In the rows, zero is written as 128.
A state moves one step at a time under one of 8 hidden systems, and each row is a state written as 20 numbers. Each run below is a few steps of one system.
z_802, seq 1:
[[134 123 130 168  99 113 136 129 153 165 152 120 106 179 137 165 104 210
  105 108]
 [132 137 157 126 139 119 158 195 100  82  69 137 132 118  74 122  98 136
  135 150]
 [108 115 132 117  87  90 115 101  87 104 169  88 156 136 159 182 116 127
   86 142]
 [135 114 119 113 128  65 160 164 157 151 114 145 125  51 138 107 113 138
  178 138]
 [194 151 107  84 130 138 139 122 121 136 133  82 161 152 147 103 148 158
   65 137]
 [135 132 162 182  78 139 174 174 155 157 116 124  93 140 146 169 115 160
  158 129]
 [136  99 150 112 153 102 120 154  83  82 122 135 167 171  77 117 122 178
  116 158]
 [111 154 137 128  89  97 119 151 144 108 144 114 142  84 155 203  76 104
   99 112]]
z_136, seq 2:
[[134 184 114 116  75 126 118 153 162 107 169 138 177 130 146 158 143 121
   81 164]
 [111 153  97 121 127  92 144 169 136 101 107 181 129 117  64  89 130 160
  118 177]
 [177 172 102 109 127 119 159 148 136 137 102  92 121 122 126 123  94 174
   56 114]
 [132 109 149 153  79  86 190 172 119 147 107 114 107 113 135 140 116 175
  154 162]
 [166  88 126  82 168  64 130 136 134 148 135 110 157  82 150 110 107 155
  144 110]
 [156 150 145 137 107 140 139 173 201 158 140 142 143  87 169 147 132 107
  170 121]
 [160 117 123 105 132 120 115 146 155 132 170 160 187 153 131  88 189 152
  148 176]
 [138 173 125 133 137 125  97 169 185 113 148 175 156 146  96 154  92 167
   93 108]]
z_645, seq 3 (8 x 20):
[[152 140  76  97 163 111 135  95 109 141 111 111 112 138 101  75 120 173
   66 117]
 [114 102 151 171 117 156 160  99  90 153  93  86  62 152 139 148 112 131
  139 101]
 [164  56 147 102 183 105 117 116 109 149 141 112 154 141 138  92 143 164
  170 118]
 [126 116 155 157  98 148 104 107 160 157 177 114 135 145 188 189 132 113
  143  95]
 [132 127 136 127 147 152 103 151 166 121 151 191 168 139 112  95 183 108
  180 158]
 [100 180 106 133 113 138  81 116 150  96 165 153 149 155 112 168 109 122
   60 115]
 [ 93 148 111 125 126 164 139 113  88  89  90 143 109 120  89  89 162  67
  126 164]
 [101 115  75 111 140  69 123  78  94 133 128 115 100 122 108 110  99 165
   72 118]]
z_802, seq 4 (8 x 20):
[[114  83 133 122 187  89  94 103 125 137 131 127 114 110 124 140  71 145
  143  63]
 [166 147 143  86 144 170 135 140 119 107 105  97 158  87 150 113 152  47
  137 135]
 [133  96 132 149 103 138 113  92 155 174 187 134 136 165 176 133 179 146
  161 133]
 [152 151 135 134 180 150 116 173 180 124 106 182 134 136  80 100 112 151
  143 105]
 [104 174 128 143  86 177 114 114 106  83 142 125 139 169 121 161 146  89
   74 149]
 [ 55  99 111 161 114  79 124 109 130 138 136 177  88 106 110 132 118 132
  169 140]
 [140 146  84  76 184 119 112  98 110 112 104 116 128  97 105  82 109 111
   80 106]
 [131 135 131 151  83 168 162  98 127 168 119  85  84 112 185 146 148  84
  138 117]]
z_343, seq 5 (8 x 20):
[[137 173 147 140  84 140 165 178 112  95  99  97 129 137 117 173  93 137
   75 141]
 [124 101 124 104 162  78 160 143  86 117  73 114 107  77  98  93  95 136
  142 131]
 [181 143 108  94 144 133 138 105 150 173 124  78 123  92 179 119 117 122
  101  83]
 [142 124 100 133  97 115 164 130 160 176 140 152 119 120 148  79 187 149
  168 177]
 [168  90 157 135 152 150 107 123 127 143 157 119 156 211 128 124 151 189
  128 120]
 [149 149 179 135 118 176 137 199 137  89 111 144 168 140 115 144 148  95
  159 157]
 [120 108 135  87 136  67 109 141  85  75 143 114 184 109 119 147 105 130
  104 152]
 [135 159 122 126 141  97 126 167 186 139 120 146 125  73 128 156  62 138
  123  80]]
z_835, seq 6:
[[161  95 171 116 182 134  95 166 150 114 142 156 180 157 110 121 130 155
  166 116]
 [122 128 140  96 107 101  94 124 125 102 174 108 186 101 172 179 123  82
  112 129]
 [121 108 107  96 113  64 164 143 105 126 118 134 135  76 125  87 152 131
  156 190]
 [121 170  59 118 114  99 128  97 141 144 138 131 106 127 114 113 113 172
   51 128]
 [152 168 148 155 115 149 177 194 143 123  72 127 100 132  98 139  93 158
  116 124]
 [144  84 169 137 161 136 106 119  93 118 135  99 140 197 117 154 100 181
  110  93]
 [156 103 166 113 140 124 134 135 138 150 130  86 139  79 187 157 109  94
  164  87]
 [168 103 112  87 130 129 138 103 108 143 151 106 163 137 158  72 200 125
  137 173]]
z_645, seq 7 (8 x 20):
[[111 152  99 122 170 187  94  82 117 111 113 146 110 147  96  89 148  82
  107 112]
 [100 121  84 133 133 137 115  50  86 136 134 119  90 173 113 101 147 143
   85 127]
 [ 89  77 125 147 169 137 113  62  89 144 114 125  76 139 115 113 121 113
  156  91]
 [150  91 110 111 171 139 101  60 133 174 155 109 121 139 162  99 150 130
  136  87]
 [119 108 135 173 127 176 106  86 160 173 158 150  99 178 147 131 163 131
  163 103]
 [128 113 139 130 181 167  66 102 143 116 157 167 155 181 104 114 150 127
  140 107]
 [ 97 140 114 133 120 175  79  68 113 108 165 131 137 172 134 143 161  83
   96 123]
 [ 70 111  91 133 142 129  98  70 103 117 140 171 107 139  96  91 165 100
  137 148]]
z_964, seq 8, 8 rows:
[[ 91 143 121 127  99  79 133 161  98  73 122 152 144 129  81 145 110 150
   96 177]
 [117 150 106 108  94  68 156 137 108 119 113  95 116  69 143 158  78 128
   83 130]
 [179 134 120  91 133  90 182 174 130 145  91 104 134  75 134  88 119 153
  131 146]
 [202 132 123  95 121 125 141 132 151 162 154  83 164 142 175 117 149 167
  100 127]
 [174 102 192 135 114 149 137 174 127 122 143 106 177 174 151 157 149 156
  153 146]
 [107 101 146 119  93 102 105 124 101  96 184 130 185 149 150 158 163 118
  135 178]
 [ 88 130 147 139  90  83 121 168 150 106 148 158 148  79 138 181 103 100
  159 145]
 [125 171  93  86 133  84 120 163 157  97 130 165 165  68 103 110 119 110
  104 156]]
z_497, seq 9, 8 rows:
[[136 132  89  89 177 131 111  71 123 145 120 102 111  85 148  98 117  88
  109  81]
 [109 160  91 163  92 177 141 101 151 155 133 160  88 157 123  97 185 114
  127 154]
 [139 117 139 148 166 128  91 141 172 142 152 163 137 175 102 141  99 193
  129  86]
 [124 144 162 148 143 179 144 142 100 101  68 103  93 129 108 152  86  94
  121  89]
 [ 85  91 111 129 127 107 120  81  56 101 128 128 118 165  95 107 149 142
  112 165]
 [110  96  99 121 167  90 114  87 150 174 132 142  95  76 143 102 110 123
  164  85]
 [152 172 107 121 142 208 120 105 155 137 120 140 121 146 125  84 178  85
  116 126]
 [ 90 132 134 185 106 140 103 119 152 134 162 164 112 192 113 173 115 171
  118 115]]
z_497, seq 10 (8 x 20):
[[128 148 154 129  94 120 101 143 137 100 170 109 174 139 157 208  98 125
   84 117]
 [115 141 137 126 100  88 171 192 114  95  88 141 132  79 102 130 111 123
  145 176]
 [162 127 102  70 129  77 126 108 107 125 153  81 167 109 157 120 125 146
   74 140]
 [144 142 116 140  73 120 185 149 161 177 119 119 103  86 172 121 155 121
  160 156]
 [195 124 151 104 138 141 121 159 153 132 158 122 194 168 144 116 161 169
  124 146]
 [123 122 185 159  84 137 146 164 133 125 131 102 130 115 169 202 103 108
  155 118]
 [136 110 153  93 134 102 128 166  86  72 123 132 187 126 105 112 149 118
  140 185]
 [108 123 114 104  98  73 116 102 127 133 164 104 143  69 182 167 110  96
  118 124]]
z_944, seq 11, 8 rows:
[[ 98 100 103 156 111 148 144  71 113 168 127 131  73 140 140  94 178 114
  164 145]
 [134 117 120 146 188 148 108 114 158 155 111 154  92 157  92 104 100 169
  135  68]
 [153 153 168 149 128 220 124 137 123 113 110 106 125 173 135 151 140  91
  116 103]
 [ 65  95 146 147 133 135  78  86 109 102 160 148 133 140 131 166 134  73
  156 120]
 [104 187  90 115 153 134  94 132 170 107 121 175 124  88  94 120 100  91
  101 104]
 [114 173  94 144  81 175 145 115 132 126 127 148 112 151 122 100 193  99
  113 180]
 [ 70  99 113 180 125 111 127 106 119 143 124 172  72 162  86 121 122 174
  152 131]
 [143 150 136 137 169 172 143 147 111 107  60 120  94 147  76 112  91 135
  105  95]]
z_964, seq 12, 8 rows:
[[155 133 114 100 111  68 126 149 176 153 170 130 166  82 171 144 117 150
  128 131]
 [182 158 159  99 135 136 131 203 159 102 128 131 195 116 131 136 128 128
  124 140]
 [143 160 123 121  69 122 136 153 127 106 160 121 173 163 135 147 155 154
   79 186]
 [117 114 162 138  93  71 141 175 108 102 133 115 151 130 123 187  84 172
  116 144]
 [132 123 120  77 111  71 144 147  95 100 127 101 168  68 146 128 124 100
  117 169]
 [162 151 116 116  86  89 167 174 178 162 138 123 144  77 166 134 128 147
  136 149]
 [192 136 140  90 150 106 121 178 155 117 147 127 199 136 127 122 122 174
  107 135]
 [158 153 160 125  73 149 141 161 117 103 147  92 178 155 157 171 147 125
   93 161]]
z_835, seq 13:
[[125 144 105 128  80  69 184 166 147 150 111 131 106  70 137 122 114 152
  136 161]
 [157 150  95 110 155 117 132 129 125 127 115 126 127 164  86  94 110 198
   61 123]
 [151 150 170 154  97 142 156 175 140 130 113  92 120 136 146 193  74 152
  109 101]
 [175  64 168 106 180 116 128 138  97 130 124  99 161 156 129 109 127 172
  157 117]
 [159 129 122 104 109 113 120 104 151 160 171  84 153  98 204 155 131 110
  114 108]
 [171 130 117 105 114 115 166 167 146 146 124 138 154 115 134  72 183 150
  155 188]
 [127 161  97 133 104 102 103 132 172 134 178 156 151 156 124 149 121 183
   72 132]
 [149 152 159 119 134 107 148 215 146  95  94 144 155  96  98 141  82 141
  134 134]]
z_343, seq 14 (8 x 20):
[[133 167 125 130 102 175 158 128 150 146 103 113 102  76 165 126 148  49
  149 125]
 [101  71 103 116 121  73 120  72  94 149 170 124 128 132 149 107 161 147
  143 156]
 [140 128 162 167 145 179 100 132 186 157 147 151 119 162 141 156 119 133
  159  75]
 [101 150 112 119 108 155 113 121 105  81 136 161 155 153 100 105 184  85
  115 189]
 [ 99 102 167 156 106  96 120 137 100 105 140 107 126 146 132 207  70 152
  117 107]
 [108 150 110 115 177 138 112 130 144 112  88 165 109  74  92 100 103  76
  145 101]
 [119 155  80 115  81 111 133  77 115 143 154  90 114 117 165 144 131 122
   58 135]
 [103  98 128 180 126 118 156 127 145 171 106 160  62 134 112 114 122 165
  182 118]]
z_136, seq 15:
[[114 111 145  99 136 106  75 107  97  85 168 105 182 136 141 176 106 109
   92 115]
 [ 84 166 121 133 111 140 132 144 133  94 101 165 114  71 109 133 126  48
  146 145]
 [136 154  61  99 121 138 135  71 113 144 133 114 116 134 135  71 174 120
   77 152]
 [ 99 130 114 187 120 129 145 120 145 163 110 154  56 155 102 134  98 183
  127 104]
 [173  81 171 117 168 148 147 128  75 127  96  72 130 162 130 116 122 153
  139 110]
 [ 97 102 162 144  97 102 110 120 126 126 164 107 137 107 174 206  99 102
  148 105]
 [116 115 122  96 163 131 111 122 128 110 123 159 149  81 123  82 165  59
  180 149]
 [130 180  81 130 114 167  99  88 175 152 166 143 123 144 148 125 155 110
   82 112]]
z_944, seq 16 (8 x 20):
[[120  90 111  77 135  73 111  95  93 120 163 110 168  90 158 112 151 102
  134 155]
 [154 156  91 112 118  83 144 144 193 177 142 136 123  71 157 120 110 156
  121 115]
 [185 122 145 123 113 140 155 166 141 143 140 126 167 171 137  97 182 175
  142 175]
 [118  90 165 155  99  85 132 146 110 126 148 106 130 160 133 190  85 191
  124 121]
 [152 123 164  91 156 107 140 179 102  85  92 107 168  81 117 132  94 106
  138 131]
 [136 131 100  85  97  93 133  90 101 130 154  79 150  95 181 132 144 100
   87 150]
 [141 110 108 121 128  78 147 144 178 179 142 155 127  76 154  99 138 151
  181 138]
 [190 138 126 115 134 128 137 156 149 143 141 114 164 180 127 110 138 205
   91 137]]

Which system made each of these runs?
seq 17 (2 x 20):
[[199 114 142  91 136 127 143 140 107 130 136  81 176 165 146 104 156 173
  101 150]
 [130  90 168 145  96  89 143 144 130 150 148  93 131 111 177 190  98 148
  154 113]]
 -> z_944
seq 18, 2 rows:
[[122 172 140 115 143 167  78 136 148  81 143 142 167 122 122 166 109  69
   94 102]
 [ 69 154  95 135  76  69 134 136 118 100 133 158 117  91 109 152 108 120
  103 166]]
 -> z_343
seq 19 (2 x 20):
[[131  76 136 132 178 157  93  89 125 147 147 147 130 177 121  92 171 138
  173 118]
 [128 160 146 140 165 187  85 133 171 114 130 155 133 132 119 152 107  85
  130  72]]
 -> z_802
seq 20, 2 rows:
[[134 141  96 104 119  69 161 133 137 154 106 104 102  50 147 125  84 133
  109 113]
 [162 117 119 128 116 120 178 140 159 189 111 117 102  91 166  90 157 142
  177 140]]
 -> z_136
seq 21:
[[114 126 101 151 147 181 131  69 112 155 106 130  69 161 115  82 161 114
  129 114]
 [119  85 118 140 181 136  98  67 102 148 137 126 102 185 108 108 124 169
  120  89]]
 -> z_645
seq 22, 2 rows:
[[112  77 123 110 179  88 103  78 102 142 128 104 110 102 137 128  90 130
  134  75]
 [157 116 121 130 126 163 141  88 153 191 140 102 104 118 188 108 166 104
  159 107]]
 -> z_645
seq 23, 2 rows:
[[148 153 111 128 138 206 132  81 123 149 112  99  99 142 148 101 162  80
  107 105]
 [ 80  95 130 184  99 137 120  84 107 145 151 141  88 191 123 145 148 155
  143 138]]
 -> z_136
seq 24, 2 rows:
[[154 121 158 140 116 179 143 101 105 150 119  61 106 141 180 163 124 102
  118  90]
 [ 72  62 148 151 116 101 112 100  99 128 153 148 119 130 140 139 152 109
  193 150]]
 -> z_136
seq 25, 2 rows:
[[155 109 170 133 141 170 110 141  98  99 141 115 167 214 112 136 149 157
  115 139]
 [129 132 183 126 116 135 140 194 115  75 104 127 164 103 117 164 112  86
  156 149]]
 -> z_343
seq 26:
[[ 74 113 142 153 170 160  86 117 121  97 118 180 116 139  84 128 122  85
  167 109]
 [ 88 158 117 128  95 144 100  87 105  93 148 109 130 125 145 177 119  68
   73 121]]
 -> z_343
seq 27, 2 rows:
[[108  82 172 175 124 146 129 101  85 135 122  94  92 177 135 174 102 146
  140  94]
 [104  72 166 120 159 127 104 103  75 102 122 103 137 112 139 147 117  74
  164 110]]
 -> z_136
seq 28 (2 x 20):
[[101 181  93 150  65 141 125 100 147 134 152 119 104 129 152 173 121 108
   71 123]
 [141 136 118 136 138  99 152 184 151 131 104 173 125 138  74  93 118 198
  135 155]]
 -> z_497
seq 29:
[[146 130 145 158 157 188 139 113 136 158  90 103  76 138 133 133 100 118
  138  60]
 [106 101 144 158 138 172 118 100  78 107 119 137 112 204  92 108 164 135
  135 149]]
 -> z_497
seq 30 (2 x 20):
[[121  68 188 150 121 154 137 121  85 125 125  98 127 150 153 147 154 101
  191 135]
 [118 115 118 100 182  96  71  99 130 114 148 130 146 105 123 146  76 123
  106  70]]
 -> z_944
seq 31, 2 rows:
[[114 121 124 100 151 127  99 118 147 117 139 158 150  68 143 113 149  47
  177 128]
 [122 186  95 144 116 152 117 145 208 147 146 190 122 118 117 115 146 117
  126 128]]
 -> z_964
seq 32:
[[117 129  76  86 157 105 111  94  95 103 127 146 142 131  89  68 156 132
   93 164]
 [114 142  85 145 117 114 128  87 174 187 144 129  77  96 160 136 106 135
  118  84]]
 -> z_497
seq 33 (2 x 20):
[[149 121 108 110 190 146 121 123 132 128 104 163 128 151  77  48 153 152
  140 134]
 [116 135 130 153 114 155 110  82 102 129 142  85 105 179 142 179 103 138
   69  86]]
 -> z_645
